Named moves, each a turn or a mirror, and the order they were made in; the first pair answered
Gal:
[  5   5   4   1   2  18  -2  -9   0  -2  -8  -2   3   3  -1   1  -3  -1
 -10   9   8  -6  -9   2 -10] |-> [ -9   7  -8  -3   0  14  10 -12  -8   1  -8   2   0   2 -12  -1 -10   4
  -1   1   3  -9   1   1   0]
[-15  -2 -12  -1  14  22 -12  20   7 -37 -41  34  14  22  -4  30  17  20
 -19   5 -13  -3  36 -14  -3] |-> [-15   1  -2   1  20  26 -21  19   4 -32 -38  29  19  27   6  28  21  14
 -23   4 -14   0  24 -12  -6]
[ 37 -12  24  19  -7 -26  23 -13   9   9  22 -28  10  -8  -2 -43  -6 -21
  21 -15  35 -12  21  32  29] |-> [ 33  -6  23  21  -9 -27  22 -13   9   9  18 -32   9  -2   2 -41  -9 -24
  19 -14  29 -13  21  32  25]
[-26  -6  -5  -4  -5  10 -32  -4  13 -26 -29  25 -24  -6  10  -4  13  32
  17  29 -12  34  -6 -41  17] |-> [-21  -6   0   3   0  16 -36  -4  11 -23 -33  20 -26 -12  17  -8  12  31
  21  27 -11  29  -9 -40  18]
fivez:
[  6 -11   3 -14  24  37 -19  12 -13   7  -7   1 -19  -6   1  12  26 -16
 -27  10  -3 -15 -34  -3 -30] |-> [ -7  -3  -3  12 -18 -18  41   3   1  -5   0 -22  -6 -27   2 -41  -9  16
  17 -17   2 -29   9  14 -15]
[ 10   7  -9  -3  18  -1   2  10  -8   3   2   5   1   1 -15  21  -7 -21
  -3   9   6   8   9  -4  -2] |-> [ 15   5  12   8  17 -13   5  -1   5  -4   0  -9   2  -7  17  -6   1 -11
   1   6   5   2   6   6 -20]
[ 60 -20  13   1  42 -22 -47  -6  19  31   0 -14  -1   9   5   6   1 -58
 -47   0  13   5 -28  19 -15] |-> [ 45  -4  -2  18  -9 -64  12 -12  37  32   5 -38  10  -9 -10 -37 -41 -29
 -12 -24  21  -8  29  33   6]
[ 15 -24  22  -2  12  44 -28  -2  -9 -10 -23 -14 -16 -21  -7  10  26  -4
 -20  21   1   9 -47   2 -28] |-> [  1  -9   2  19 -40  -6  38 -11   5 -10 -19 -36  -5 -30 -24 -34 -12  32
  21  -6   2  -2  13  15   1]
mazag:
[  3  12  -9   8 -17 -34  38  -8  10   2  14 -14   3 -29  -9 -15 -12   2
  39 -10   8 -12  34   8  19] |-> [ 28  10   2  16  -4 -39  24  -8  19   6  21 -28   0 -26  -1 -18 -13 -18
  32 -15  16 -10  22  16   8]
[-15   9  20  -7   4  16  13   7 -25 -22   3  35  -6  -2  14 -11   0 -17
 -18  41  17 -21  -6  -6 -24] |-> [ -9   2  13  -5   1  16  13   8 -24 -19  11  34  -3   7  16 -11  -2 -19
 -16  37  21 -22 -10  -4 -22]
[ -5   2  18   4   3  -4   1   0  -5  -3   0  -2 -14 -11  22  -9  13   2
  -8   9 -16   5 -18   0 -18] |-> [  1   9   7  -1  17   8  -2  12 -11  12  13   7 -13   7  -1  12  -3 -22
 -11   9  -7   4 -21  -6  -7]
[ 43 -10  31  12  21 -30 -30 -33   6  -5  -1 -24  -5  -5  51 -31  29 -19
  11 -18  -4 -11  -4  13 -29] |-> [ 32  -4 -13 -22  22  -1 -37  -2  -9  26  20  21 -16  27 -49  30 -22 -58
   5 -13   7   3   9  -4  19]
Now pairs of rows:
Each pair is 2 to 3 moves apart.
[ 84  23  18 -35   1  -9 -53 -27   6 -28  27   2   9  10  31  30  14 -33
  -1  19   2  -1 -53   5   2] |-> [ 61  38 -31 -33 -45 -32  -3 -16  10 -15  46   4  12   5 -49  34 -48 -17
  34   3  10  -7   6   2  44]
fivez, Gal, mazag
[-26 -11 -19 -15  14  26 -26  23  -4  10   2  32  -3  25 -16  31 -11 -11
 -19   2   0  -2   4   4  24] |-> [-23  -4 -33  -9  -3   7  -6  20   3  10   6  23   4  24 -31  19 -26  -4
  -4  -9  -1  -4  26   8  37]
Gal, fivez, fivez
[-46   1 -36  -3 -32   6   7  16 -23  12   2  28  -1   2 -20 -14 -15  50
  19   3  -2  20  19 -20  40] |-> [ -1  -4   5  -5  23  29 -62  13 -19   3  -3  24  -6   2  30   5  34   5
 -29  19   6  22 -47 -13  -7]
fivez, mazag
[-16  11 -12   2 -49 -16   5 -20  10  -2  17 -11  23 -21  22  -6  -5   2
  24  -9 -20   1  67 -23  12] |-> [-30   4 -23 -14 -38  12 -20  -9  -7  10  22  17  11  -9 -14  36 -18 -21
  11   5 -19  12  61 -36  27]
fivez, fivez, fivez
[ 45   9  28  23  -9 -39   6 -12   7  -3   5 -33  18  -4  25 -37  -6 -14
  15 -18  19 -11   8  20  -9] |-> [ 48   8  11   6  13 -12 -26   8   4  14  18 -13  14  12 -15  10 -15 -60
 -10  -5  28  -4  -8  11   7]
mazag, Gal
[ 43  17   6   0  -2 -10  19  -1  10 -33 -18 -59  17  28  42 -25  12 -19
 -27  -7  12  32  -8  31 -22] |-> [ 38  18  -2 -18  17  28 -11   5   2 -26 -13 -34   8  44  19  18  14 -38
 -47  12  12  35 -29  18 -21]
fivez, fivez
[-26  -1 -21  -2 -14   0  30   9  28   9  11   3 -45   4 -41   9 -39 -11
  24  -9  11  -6  12 -28  42] |-> [ 35   0  18  18  13 -25  -3   2  52  -1  13 -30 -30  -4  15  -9 -24 -47
   7 -13  23  -4 -16  -3   7]
mazag, mazag
[-16  -9  -3  -3   8  22   0  -3  -5  -7  -5  13 -11  -3   8  20  19   8
 -17  14  -1   8  -5  -2  -6] |-> [  1  -6 -19  -8   4   5  12   4  -3   8   5  15 -10   5 -23  19 -12 -10
  -8   6  14   9   8   4  13]
fivez, mazag, mazag
[-22   3  -6  -9  -2 -17  16 -21  13 -17 -14 -18   0  -2   9 -18  -7  21
  25   6  -5   5  11   5   6] |-> [-14   5 -10 -26  26  21 -22 -10  -1 -13  -9   3 -12  12  -2  23   2  -8
   1  18  -3   8 -21  -5   4]
fivez, Gal
[-30   8 -25 -17 -22 -14  19   6  -1  24  20  11   2   7 -50   0 -27  -1
  -1  12  11  16  20 -11  43] |-> [-18   6  -9  10 -28 -41  38 -14   8   3  10 -15  10 -12   0 -43 -14  21
  19   3  11   4  31  -2  26]
fivez, fivez
[ -1  -1 -28  -3 -22 -41  17  -3  -3  20  -8  -1  28  10 -15 -28 -33 -33
  31   5  15 -14  36   1  12] |-> [ 12  -3 -17   6 -18 -45   6 -11   7  14 -13 -17  29  11   0 -40 -27 -45
  24   7  15 -16  21   3   7]
mazag, mazag
